Here is a table of points, one per row:
[-0.7  0.9 -2.7  0.2  1.5 -0.9  0.  -0.7 -1.  -1.3 -0.4 -1.6  1.  -0.3
 -0.8  0.3 -0.7  0.8 -0.1  1.6 -0.9 -1.9 -0.7  0. ]
[ 0.6  1.2  0.4 -0.1 -0.9  2.8 -0.6 -0.1  0.5  0.1  0.6 -0.7  0.4  0.
  0.7  0.3 -0.3  1.2 -0.5  1.3  0.8  0.9  2.8  0.6]
[ 1.1  2.   1.3  0.3  1.4  0.6  0.6 -1.7 -0.2 -0.6  0.3 -0.4  1.   1.
 -1.3 -0.2 -1.1 -1.1  1.  -1.4 -2.7 -0.2 -1.1  0. ]
[-0.1 -0.4  0.8 -0.4  1.1 -0.6 -0.9  1.3 -0.3  0.3 -0.7  1.2  1.   0.
  0.3  0.9 -1.3  0.8  0.1 -0.5  2.3 -0.2 -0.3  0.7]
[ 0.1  1.  -0.1  0.5  1.6 -0.4  0.5 -0.4  0.4  1.6  0.1  0.3 -2.2  1.
 -0.3  0.3  0.1  0.9  0.9  0.8  0.6  0.8 -0.2  0.8]
[-0.2  2.   0.3  0.1  0.3 -0.3 -1.6 -0.2 -0.4  2.2 -0.8 -0.6 -0.4  0.1
  0.4  1.7 -1.4 -0.7  0.6  0.9  0.8  0.1 -0.3  0. ]
[ 1.1  0.7 -0.1  1.2 -0.4 -0.7 -0.3  0.   1.5 -0.8  0.1 -0.9 -0.2 -0.7
  0.5 -0.2  0.1  0.8 -0.9 -0.9  0.4  1.5  0.9  0.3]
[-1.1  0.1  1.  -0.7 -1.7 -1.  -0.6  1.5 -1.9 -1.   0.  -0.5  0.2 -1.7
 -1.6  0.3  0.9 -1.5 -0.2 -0.7  0.1  0.1  0.8 -0.1]
[-1.1 -0.3 -0.1 -0.5 -0.4  0.9  0.7 -0.6  0.8 -0.6  0.  -0.9  0.5  1.2
  0.1  1.3  1.4  0.9  0.3 -2.  -0.3 -2.4  0.4  0.2]
[ 0.9 -0.1  1.4  0.1  1.1 -1.1  1.3 -0.4 -0.5  0.8  1.9 -0.7  0.  -0.3
  0.1  0.2 -0.5  0.3 -0.3 -1.6  2.5 -0.2 -0.3 -2.1]
[-1.1  0.5 -0.9 -0.1 -0.8  0.8 -0.2  0.6  0.3  1.  -0.2  1.1 -1.9  0.3
  0.6 -2.3 -0.9 -0.6  0.1  1.2  0.2 -2.1  0.5 -1.4]
[ 0.  -0.8  1.4  0.1 -1.3  1.5  1.7 -0.7  0.3 -0.2  0.2 -0.4  0.4  0.1
  0.7  0.6  2.1  0.8  0.9  2.5  1.2  0.4 -0.3 -0.5]
[ 0.5  2.2  0.   0.7 -0.3 -0.6 -0.3  2.2 -2.  -1.5 -0.8 -1.   0.6  1.1
  2.  -0.8  1.2 -0.6 -0.2  1.1 -0.5  0.7  0.1 -1.8]
[-0.1 -0.4  1.1  0.1 -0.3  1.   1.4  1.  -0.5 -0.1 -0.2 -0.3 -1.1 -0.1
 -0.6  0.9 -0.6  0.8  1.1 -0.2 -0.3 -1.   1.2  0.4]
[-0.8  0.1  1.7  0.1  0.6  1.7 -1.6 -0.1 -0.8 -0.1  0.6  1.5 -1.7 -1.1
 -0.2  1.2  2.3 -0.2 -1.1  0.2 -1.5  0.7 -1.6  0.3]
[-0.1 -0.6 -0.6  1.5 -0.5  0.5 -0.5 -1.4 -0.4 -0.5  0.5 -0.5  1.5 -0.2
 -2.3 -0.1 -1.3  1.9  0.9  1.4 -0.6  0.6 -0.5 -0.4]
[ 1.5 -0.3 -1.3 -0.5  1.2 -0.8  1.5  0.4  0.5  1.  -1.1  0.8 -1.6  1.
 -0.6  1.4  0.8  1.4 -1.6 -0.6  1.   1.  -0.1 -0.4]
[-0.5  0.4 -0.4 -0.6 -0.5 -0.1  2.  -0.3 -1.4  0.3 -0.4 -0.3  0.1 -0.4
  1.6  0.5  0.1  0.6  0.8 -1.7 -1.2  0.4  0.9  0.4]
[-0.6  0.3 -0.1  2.3  0.2  0.6  0.2  1.4  1.2  2.7 -1.   0.8 -0.2 -0.4
 -1.3 -0.7  1.5  0.3  0.5 -0.4 -0.9  0.8  0.6  0. ]
[-2.1 -0.1 -1.   0.5 -0.4  0.8  0.7 -0.1 -0.2 -0.9 -1.4 -0.2  0.4  0.5
  1.4  0.7 -0.4 -0.7  0.1 -2.8  0.2 -0.1  0.3  0.2]
[ 1.2 -0.7 -0.3  1.4  0.8  1.7  0.4 -0.1 -0.5 -1.3  0.7  0.3 -0.2 -0.9
 -0.8 -0.2 -1.6  0.2  1.  -0.5  0.  -0.5 -1.2 -1.6]
[ 2.1 -1.  -0.5  0.5  0.1 -1.3 -0.5  0.4  1.2 -1.1  0.6 -0.1  0.1  0.
  2.2  0.4  0.7 -0.3  2.1 -0.1 -1.4 -0.4  0.6  0.2]
[-0.4  0.3 -0.6 -0.3  0.7 -0.7 -1.8  0.8  1.7 -0.7  0.6 -1.5 -0.8 -0.5
 -0.4 -1.4  1.2  0.8 -0.3  0.3  1.4 -0.1 -0.7 -0.7]
[ 1.1 -2.2 -1.1 -0.3  0.8  0.5  0.4  0.9  1.   1.5 -1.3 -0.3  0.6  1.5
 -0.2  1.5  0.  -1.4 -1.9  0.5 -0.2  0.6 -1.4 -0.4]
[ 1.4 -0.5 -1.4  0.2  1.4  2.5 -1.  -1.4 -1.4  0.3  1.3  0.5  1.5 -1.4
 -0.8 -0.6  1.7 -0.1 -0.3 -0.7  0.2 -0.2 -1.4  1.1]
[-1.5  0.   0.2  0.7  1.1 -0.8  0.2 -1.3  0.8 -0.4  1.4 -0.1 -0.4 -1.
  1.2  0.   0.5 -2.6 -0.7  0.8 -0.3  1.6 -0.3  0.6]
[ 1.3 -0.9 -0.6 -0.3 -0.6 -2.1 -1.6 -2.  -1.5  0.3 -1.9 -1.  -1.3  0.2
  0.1 -0.7  0.2  0.3 -1.   0.3 -0.7 -1.4  2.2  0.1]
[ 0.   0.2 -1.5  0.1  1.2  1.5 -0.4 -0.8 -0.4 -1.8  0.7  1.9  1.   0.4
 -0.5 -1.6 -1.7  0.3  1.7 -1.2 -0.3  0.5  0.6 -1.2]
[ 0.9 -2.3  0.1 -0.6  1.5  0.4  0.2  0.5 -0.5  0.9  1.2  0.9  1.5 -0.7
  1.7 -0.2  0.   0.3 -2.8  1.1 -0.5 -0.9  0.8 -0.1]
[-0.9 -1.3  1.1  1.1  1.2 -1.7 -1.4  0.3  1.6 -0.5  0.6  0.9  0.1  0.3
 -0.5  1.6 -1.   0.6 -0.3  0.   0.6  0.6  0.6 -0.6]
[ 0.1  0.5 -0.5  0.1  0.2  1.1  0.5 -0.6 -0.4 -2.6 -0.5 -0.5 -1.5  1.9
 -0.8 -1.1 -1.3 -1.2 -0.8  1.2  0.2 -0.4 -1.3  1.6]
[ 0.8 -1.   1.4 -0.6  0.2 -0.2 -0.4  1.1 -0.6  0.3 -1.   0.9 -0.2  0.4
 -0.3 -1.3  0.   1.5  0.1 -1.6  1.3  0.2 -0.5  0.6]
[ 0.2 -0.1 -1.6  1.8 -1.8 -0.9  1.1  0.5 -0.9 -0.8  1.8  0.9  0.1 -0.9
 -1.4 -0.5 -0.8 -0.3  0.4  1.2  0.4 -0.3 -1.1  3.2]
Along one direction, these points spread out more than along any other. Take the direction at right angles to it along which they spread out most. Go by this last direction. Where along it does each point below lie, from 0 to 99? The average is 50, and the first point in the table lies past the average. One standard deviation of the points above along it is 16.
[-0.2 -0.4  0.7  0.5 -0.4  0.9 -0.2  0.4  0.4  1.4 -2.6 -1.4  0.2 -0.6
  1.3 -1.3 -0.4 -1.4  1.8  1.   0.9 -1.1 -0.8  0.8] 65
[-1.2 -2.   0.7  1.  -0.9 -0.3 -0.4 -0.1  0.7  0.   1.  -1.  -1.1 -0.6
  0.7 -0.8 -1.   0.5 -0.8 -0.8 -0.4  1.   0.1 -0.6] 51
[-1.2 -1.2  0.7 -1.8 -1.1 -1.1 -1.4 -1.2 -0.8  0.1  0.6  1.2  0.5  1.4
 -0.6  0.3  0.8 -1.1  0.7  0.1  0.5  1.6  0.4 -0.3] 52
[-0.3  1.4  0.4  0.6 -3.  -1.4 -0.3 -0.9  1.4  1.3 -0.1 -0.2  1.2  1.2
  0.5 -0.8 -0.7  1.  -2.3 -0.8 -0.4 -0.3 -2.  -0.3] 59
[-0.8  0.2  0.7 -1.3  0.6 -0.3  0.   0.3  0.4  1.3  1.8  0.9  1.   1.
 -1.1 -0.9  1.6 -2.   0.3 -0.1  0.6  0.   1.5  1.4] 45
[ 0.   0.9  0.2 -0.9 -0.7 -1.8  1.3 -1.8  0.4 -0.5 -1.8  2.   0.6 -1.3
  0.1  0.3  1.1 -1.  -0.5  0.8  0.1 -0.9  1.4  0.3] 67
[ 1.4  0.4 -1.7 -1.1 -2.   0.8 -0.4  0.3  1.4 -0.3  0.9 -0.1 -0.8 -0.9
  0.2  1.4 -0.1 -1.2  1.1 -0.2  0.4  0.2  0.3 -1.1] 58
[ 0.2  1.5  1.4 -1.5 -0.9  0.2  0.3  1.8 -0.1 -0.1 -0.2  1.1 -0.1  0.3
  0.2  0.4 -1.2  0.4  0.4 -0.4 -1.2 -0.5 -0.8  0.5] 61
[-0.6 -0.3 -0.7 -1.9  0.1 -0.2  0.7  1.1 -0.2  0.8  0.7 -0.3 -0.1  0.8
  1.6 -0.2 -0.3  1.2  1.1 -0.2 -2.1  0.4 -0.3  0.3] 62
[-0.6  0.1  0.6 -2.1  0.2 -1.2  0.6  0.3  0.3 -0.6 -1.9 -1.5  0.3 -1.7
 -1.8 -0.4  0.2 -0.5 -1.2  1.1 -0.3  0.3  0.6 -0.8] 65
